One turning vector, and how many ticks it has turned:
The counts run from 0 to 742.
117,82,95,119,85,110,93,69,95,74,97,109,124,63,91,124,66,114,107,130,88,109,94,118,94,68,101,102,80,104,110,81,125,118,115,97,100,115,85,97,101,46,79,99,83,118,104,116,100,82
711
84,84,84,94,130,101,92,57,75,75,100,123,109,77,109,118,114,114,71,78,86,127,97,98,98,82,106,96,94,114,100,91,92,124,102,74,96,118,79,105,109,58,127,90,78,109,111,85,115,99
629
122,82,80,137,101,103,97,74,114,68,109,91,118,100,69,124,109,110,80,69,124,98,118,111,92,83,64,117,74,92,120,90,105,125,110,63,118,128,89,105,90,83,110,87,96,93,105,96,124,92
37
97,101,110,99,79,143,96,81,90,94,90,126,107,84,98,105,99,63,86,91,129,108,108,105,66,95,115,80,79,112,109,92,112,129,87,74,111,105,123,93,97,98,90,98,119,85,135,67,117,132
392
93,84,74,126,129,101,96,70,98,73,90,108,120,101,94,149,111,97,62,74,108,100,91,100,93,82,94,102,73,96,121,94,95,111,111,63,124,110,71,103,125,78,125,74,102,86,110,102,117,109
50
93,89,108,121,81,115,90,95,91,83,120,111,105,106,115,123,88,76,82,147,120,80,75,126,84,63,100,118,75,88,134,97,113,88,119,72,104,109,66,91,110,71,95,78,97,95,99,84,123,114
193
85,110,98,93,63,125,91,94,104,84,136,110,94,111,102,76,98,62,87,114,133,111,93,123,81,77,110,106,87,110,130,101,117,104,100,74,106,129,107,81,90,91,82,68,113,111,122,64,122,121
196
100,77,70,114,106,99,104,40,103,107,81,130,121,72,84,113,93,112,80,78,79,139,92,116,89,87,104,96,87,83,92,121,117,126,88,91,89,119,85,83,108,75,123,100,100,124,114,79,106,106
627
114,110,90,104,102,116,95,76,74,91,105,124,108,84,76,90,105,90,120,86,110,123,105,100,74,69,75,94,89,136,117,85,98,113,70,53,88,128,103,99,106,86,80,67,65,109,129,90,90,93
303
99,92,108,112,102,101,82,79,93,103,81,96,95,78,90,103,102,88,91,84,108,106,88,123,54,92,105,102,101,137,115,113,93,101,90,59,107,128,91,72,117,81,127,81,99,120,114,60,127,105
606
92,75,85,114,112,84,76,93,112,103,65,122,130,71,88,134,89,97,80,68,102,118,89,114,77,85,99,109,62,103,119,118,81,117,112,78,126,124,72,86,112,79,107,86,85,103,99,87,106,97
327
108,100,70,113,118,132,97,60,75,68,102,117,85,81,96,94,99,81,118,110,115,133,115,86,105,86,105,84,103,125,114,87,125,116,70,72,87,133,104,94,91,92,84,94,101,106,137,97,85,116
84
114,89,82,126,83,126,108,94,114,115,88,123,119,100,85,110,91,79,90,78,123,100,120,114,59,87,88,100,75,84,113,107,103,111,93,62,102,119,84,86,94,104,93,96,85,79,116,73,103,113
595
85,100,75,101,105,128,115,85,111,69,122,119,113,106,128,133,73,95,93,103,93,93,118,91,106,87,99,101,76,79,108,93,111,139,125,103,115,123,81,110,77,62,71,122,99,88,132,99,124,110
157
102,108,90,112,102,121,107,72,88,56,130,90,120,92,106,133,92,105,76,99,99,85,110,98,105,82,92,100,83,99,112,84,105,133,130,86,103,101,89,123,94,55,89,99,92,99,133,116,129,101
442
101,100,84,138,108,82,86,82,101,87,81,77,119,90,84,132,88,127,91,69,121,119,86,117,82,81,97,108,79,113,128,116,70,128,111,65,116,123,83,110,119,74,107,87,88,104,122,91,111,87
41
87,105,87,90,79,127,110,69,84,90,137,134,97,104,109,80,105,58,103,127,101,120,105,102,94,85,102,91,103,102,122,93,135,104,84,80,81,116,105,88,89,88,80,71,93,126,119,89,104,122
490
125,84,89,128,80,130,91,77,124,87,74,104,110,93,75,117,72,71,113,94,106,100,124,119,63,103,95,78,93,113,105,83,137,117,107,94,115,126,103,68,89,86,80,95,106,101,132,99,120,92
105
106,97,103,109,102,129,88,80,70,76,65,121,113,80,115,124,78,100,106,110,107,110,110,96,68,90,117,89,85,115,113,97,108,119,89,59,83,113,80,104,119,57,85,96,79,83,138,102,88,104
94
80,114,80,85,89,113,98,81,101,77,122,111,112,88,118,103,71,121,108,100,110,135,93,103,116,87,104,94,74,97,117,124,100,143,109,108,114,138,101,101,82,75,62,112,113,107,125,93,102,115
152
120,100,87,131,99,89,104,51,102,111,93,95,114,81,71,100,75,109,128,68,94,122,94,121,63,83,83,100,105,126,113,106,96,118,90,73,99,126,88,81,87,81,110,92,92,128,124,88,109,85
25
98,75,51,129,108,104,98,71,140,87,86,107,107,124,107,128,94,77,78,66,113,118,112,100,89,100,97,102,95,83,112,112,125,125,108,90,115,135,87,85,103,112,121,95,123,102,123,92,119,125
60
92,82,91,111,85,121,103,65,94,86,102,120,131,68,107,121,84,132,79,115,90,122,96,123,101,73,115,102,78,88,102,102,114,124,128,84,86,106,81,98,99,39,102,99,84,115,108,93,103,102
425
101,75,82,101,101,124,87,94,104,101,110,125,108,114,101,90,102,107,85,70,103,100,138,101,68,80,96,110,95,91,102,106,99,118,110,52,77,134,77,94,83,70,97,106,64,93,123,75,124,102
14
106,97,95,129,112,112,88,71,93,70,88,96,77,98,116,115,76,81,118,113,97,95,114,93,61,98,109,80,114,134,103,88,130,103,82,82,88,141,84,89,104,68,98,101,99,117,145,98,117,101
88
93,112,109,103,87,102,110,73,82,84,128,97,115,76,95,92,85,80,117,115,89,100,81,108,79,77,90,105,90,141,134,83,98,104,102,77,90,115,95,96,91,58,78,71,64,133,125,100,107,82
508
110,94,85,122,104,144,110,93,101,86,89,131,105,103,101,131,75,90,97,94,116,95,134,97,82,97,88,97,78,86,101,99,124,128,89,72,107,115,87,99,94,90,80,114,111,66,139,90,109,121
376
78,112,98,99,103,105,97,86,89,57,105,102,120,75,114,131,96,87,75,110,100,113,55,111,108,87,101,98,53,110,139,98,89,128,114,92,135,103,85,111,116,68,84,76,106,113,106,102,115,106
741
112,110,78,123,107,94,111,75,94,117,103,113,93,100,106,104,75,94,151,87,98,111,90,98,67,65,85,100,99,113,121,112,108,104,67,68,98,133,81,81,87,103,90,100,104,109,129,80,95,120
574
101,82,92,104,114,123,93,82,83,81,91,123,99,99,108,103,106,78,97,93,92,81,124,77,62,79,85,108,90,114,110,87,92,109,95,49,79,125,68,104,97,67,90,81,59,100,132,102,109,96
299
72,123,99,92,91,109,109,68,82,87,118,108,124,67,91,124,94,62,94,99,99,119,64,108,109,98,102,87,64,110,136,98,100,134,104,101,127,99,107,102,107,83,87,71,118,127,119,91,105,116
740
115,103,67,121,116,110,103,96,104,89,119,114,90,128,105,105,88,102,115,95,115,100,113,102,93,63,67,113,91,92,120,93,109,115,86,55,102,155,74,107,74,100,76,92,96,83,119,83,105,115
572
100,67,77,107,75,125,94,69,128,90,103,110,114,91,107,102,73,109,74,102,107,118,128,115,94,99,113,101,95,76,98,107,129,123,138,96,94,125,91,73,88,69,93,113,95,114,114,93,124,99
421
101,132,92,119,86,110,120,73,100,95,105,108,108,95,109,121,54,82,141,108,95,109,73,107,80,101,101,86,87,114,127,116,114,127,80,99,110,106,94,88,94,85,77,108,130,122,144,92,111,119
168
96,100,69,102,87,111,111,83,127,102,127,104,132,117,95,100,82,100,85,69,106,99,119,109,77,92,77,118,81,77,125,112,92,140,130,80,87,119,85,105,83,74,83,101,68,107,122,102,131,94
233
111,81,93,127,101,109,98,71,82,102,102,122,113,85,87,116,93,135,93,93,89,99,104,112,74,52,80,116,88,107,107,91,93,108,97,54,83,122,66,103,99,57,106,90,58,104,97,94,103,87
19
89,84,95,93,81,122,86,88,114,63,98,97,107,85,87,102,97,66,80,92,123,121,114,108,76,110,108,79,86,130,121,85,108,126,116,96,122,131,114,77,98,71,93,82,116,108,121,84,139,95
120
